B = array([  0,   4,   0,  29,  36,  -1,  -3, -10,  -8,  -1,   0,  14])
The 2nd entry from the right: 0
Which number is the 4th-last entry? -8
Which number is the entry just left of 36? 29
Which number is the 1st entry? 0
The third entry from the left: 0
The third entry from the right -> -1
The second entry from the left -> 4

Read these off the array that follows.
1) The centre entry?
2) The median entry?
3) The entry just left of 145.834?
4) The entry just left of -117.362?
[[ 173.891 -116.943   43.066    0.308  -34.935   67.369   96.573  -45.257
   -58.500  -23.917   15.278  -22.360  133.226   99.365  129.403]
 [  60.206   37.442   62.614  148.749  -90.742 -123.840 -117.362   56.295
   -54.582  -79.874  163.617  138.661  -48.152   99.685  100.020]
 [  68.461  -14.476   60.493  127.952 -130.295 -140.849 -123.761   34.435
   -89.820 -111.960  145.834  113.959  -44.472  103.929  106.360]]
1) 56.295
2) 37.442
3) -111.960
4) -123.840

W =
8,305,84,25,-36,-81,-157,21,295,433,-58
74,252,102,38,-23,47,35,175,207,153,92
-437,-372,-63,218,39,263,378,219,-130,-256,-551
-446,-694,-67,263,147,528,742,411,-311,-762,-440
228,400,153,47,15,-1,27,174,345,261,263
-108,-112,20,26,130,93,-59,57,199,-31,75
-34,-131,56,160,100,318,382,386,59,-295,81
-157,-127,48,59,163,88,0,32,240,-77,86
-32,-51,-55,93,117,15,17,57,206,-119,34
-189,-166,-47,175,10,228,303,243,2,-193,-242
23,50,44,-26,-29,89,-263,104,135,266,87
Read off the entry just left of the centre entry.
130
Read off the third entry on the diagonal from the top-right corner.
-130
Read off the entry just right of the smallest entry.
-440
The entry just left of the smallest entry is -311
The entry directly above the largest entry is 378
The 3rd entry on the main diagonal is -63
The largest entry in the first row is 433
The entry directly above the centre entry is -1
The smallest entry -> -762
The entry just left of the largest entry is 528
Read off the second entry on the main diagonal.
252
Read off the third smallest entry.
-551
The fourth entry from the end, reading row by row: 104
Read off the last entry, reading row by row.
87
Read off the 5th-last entry, reading row by row.
-263
The first entry on the main diagonal -> 8
Read off the entry just right of 100.
318
The entry just right of 199: -31
Read off the entry directly above -77.
-295
Read off the first entry in the row that holds the largest entry.
-446
The entry in the top-right corner is -58
Read off the entry in the bottom-left corner.
23
The 3rd entry from the end, reading row by row: 135
Read off the 3rd entry, reading row by row.
84
Read off the top entry of the column that holds the largest entry.
-157
Read off the bottom entry of the column that holds the smallest entry.
266
The second smallest entry -> -694
The entry just right of -34 -> -131
The entry directly below the smallest entry -> 261
The entry directly above 378 -> 35
